0: 4:4:4:4:5:5:5:4:4:5:4:5:4:5:4:5:5:5:4:3:5:5:4:5:5:4:5:5:6:4:4:4:6:6:5:4:4:5:4:5:5:4:5:4:5:4:6:5
1: 4:4:5:5:4:4:5:4:5:5:5:5:5:4:4:5:4:4:4:4:4:5:6:5:5:4:5:4:5:4:5:5:5:4:5:4:5:4:4:5:5:5:4:5:5:4:5:4
2: 4:5:3:4:5:5:5:4:5:5:5:4:5:5:4:4:5:5:4:3:5:4:3:5:5:4:4:5:6:5:4:4:5:5:5:4:5:5:5:4:5:5:5:4:5:4:5:5
3: 5:5:4:4:5:5:5:4:5:5:4:5:5:5:4:4:5:5:4:4:5:5:4:5:5:4:4:6:6:4:5:4:5:6:4:4:4:5:4:5:5:4:5:4:5:4:6:5
4: 6:2:6:6:2:5:6:4:2:3:5:6:2:4:7:7:5:6:7:6:4:7:4:5:5:7:7:0:3:3:3:4:4:3:3:8:3:6:4:6:6:3:5:4:3:3:5:6
5: 5:5:4:5:4:5:5:4:4:5:4:5:4:4:4:6:5:5:5:5:5:5:4:5:5:5:5:5:5:5:4:5:6:5:4:5:4:5:3:5:5:4:5:4:4:4:5:5
6: 5:5:2:4:5:5:5:3:5:5:5:4:6:6:3:4:6:5:3:2:5:5:3:4:5:4:4:5:6:6:3:3:6:6:5:4:4:5:5:4:5:4:5:4:6:4:5:5
7: 5:5:3:5:5:5:5:4:5:5:5:4:5:5:4:4:5:5:4:3:5:5:4:5:5:4:4:5:6:5:4:3:5:6:5:4:5:5:5:5:5:5:6:4:6:4:6:5
8: 4:5:3:4:5:5:5:4:5:5:5:4:5:5:4:4:5:5:4:3:5:5:3:5:5:4:4:5:5:5:4:4:5:6:5:4:5:5:5:4:5:5:5:4:6:4:5:5
9: 5:5:4:4:4:5:5:4:5:5:4:5:5:5:4:5:5:5:4:4:5:5:4:5:5:4:4:6:6:4:4:4:5:6:4:4:4:5:4:5:5:4:5:4:6:4:6:5
10: 0:9:9:0:9:0:0:9:9:1:5:0:5:0:6:1:0:0:7:9:0:0:7:0:0:1:0:4:0:7:9:9:0:0:9:0:9:0:5:0:0:9:0:9:0:9:0:0
11: 2:8:3:1:8:2:0:7:8:2:2:0:9:7:4:2:2:0:2:4:0:0:5:0:2:1:0:5:3:8:8:3:0:1:8:4:7:0:8:2:2:9:2:9:6:9:0:1
12: 2:3:5:4:4:6:4:5:5:5:3:3:5:3:4:5:3:4:4:3:4:4:6:5:5:5:4:5:6:4:7:5:3:5:7:4:5:4:5:5:5:6:4:6:3:5:6:4
13: 5:4:6:6:4:5:6:4:4:5:7:5:3:3:5:6:4:6:5:6:4:6:6:4:5:6:6:3:4:3:4:5:5:4:4:5:4:5:3:5:5:3:5:4:4:4:6:5
14: 4:4:5:5:4:5:5:4:5:5:6:5:5:4:4:5:4:5:5:5:4:5:5:4:5:5:5:4:4:4:5:5:5:5:5:5:5:5:4:5:5:4:5:4:4:4:5:5
15: 6:4:4:5:4:5:5:4:4:4:6:6:5:5:5:5:5:5:4:5:4:5:6:5:5:4:5:4:5:4:4:4:4:5:5:5:4:5:5:5:5:4:5:4:6:4:4:5
16: 5:5:6:4:5:4:4:6:4:5:6:5:4:4:5:4:4:3:5:6:5:4:5:7:3:5:4:4:3:3:5:6:2:3:5:4:5:4:6:4:3:5:4:4:3:5:3:4

5:4:5:5:3:5:6:4:4:5:5:5:4:4:5:6:5:6:5:5:5:5:4:4:5:5:6:4:4:5:4:5:6:5:4:5:4:5:2:5:6:3:5:4:4:3:5:5 --> 5 14 13
7:2:1:6:4:7:6:2:4:2:5:6:6:9:5:4:7:6:2:2:6:5:5:3:7:3:3:5:7:6:1:1:6:7:3:6:1:5:7:7:7:4:7:3:8:2:4:7 --> 6 7 15
4:4:4:4:5:5:5:4:5:5:4:5:5:5:4:4:5:5:4:4:5:5:4:5:5:4:5:6:5:4:5:5:5:6:4:4:4:5:4:4:5:4:5:4:5:4:6:5 --> 3 9 0
5:5:4:4:5:5:5:4:4:5:3:5:5:5:4:5:5:5:4:4:5:5:4:5:5:4:5:6:6:4:5:4:5:6:5:4:4:5:4:5:5:4:5:4:5:5:6:4 --> 3 9 0
5:4:4:5:4:5:5:3:5:4:4:5:5:5:4:4:5:5:4:4:6:5:6:5:5:4:4:5:6:5:3:4:6:6:4:4:4:5:5:5:5:4:4:4:6:4:4:5 --> 9 3 0
4:5:4:5:5:4:5:4:5:5:5:4:5:4:4:4:5:5:5:4:5:4:4:5:5:4:5:5:5:4:4:5:5:5:5:4:5:5:4:4:5:5:5:4:5:5:5:5 --> 2 8 3
5:4:3:5:4:5:5:3:5:5:5:5:6:6:3:4:6:5:3:2:5:5:3:4:6:4:4:5:6:5:3:3:6:7:5:5:4:5:5:5:5:4:6:4:7:4:5:5 --> 6 7 8
6:4:4:5:3:5:5:4:4:5:5:6:4:4:4:5:5:6:5:5:5:5:4:5:5:5:6:5:5:4:4:5:6:5:4:5:4:6:3:5:6:3:5:4:5:4:5:5 --> 5 14 9
5:4:5:5:4:5:5:4:4:5:5:5:4:4:4:5:4:6:5:5:5:5:5:5:5:5:5:4:4:4:4:5:6:4:3:5:4:5:3:5:5:3:5:4:4:4:5:5 --> 5 14 13
4:4:5:6:4:5:5:5:3:6:2:7:3:3:6:4:4:4:5:6:7:5:5:7:4:6:5:4:4:3:5:5:4:5:3:4:4:5:5:5:4:4:4:4:3:4:4:5 --> 5 16 14
4:5:4:5:5:4:5:4:5:5:5:4:4:4:4:4:5:5:5:4:5:4:4:5:5:4:5:5:5:4:4:5:4:5:5:4:5:5:4:4:5:5:4:4:5:4:5:5 --> 2 8 3
6:4:4:5:3:5:5:3:4:5:5:5:5:6:4:5:5:5:4:4:5:5:4:4:5:5:5:4:5:6:4:3:6:5:5:6:3:5:4:5:5:4:5:4:5:3:5:5 --> 5 15 0
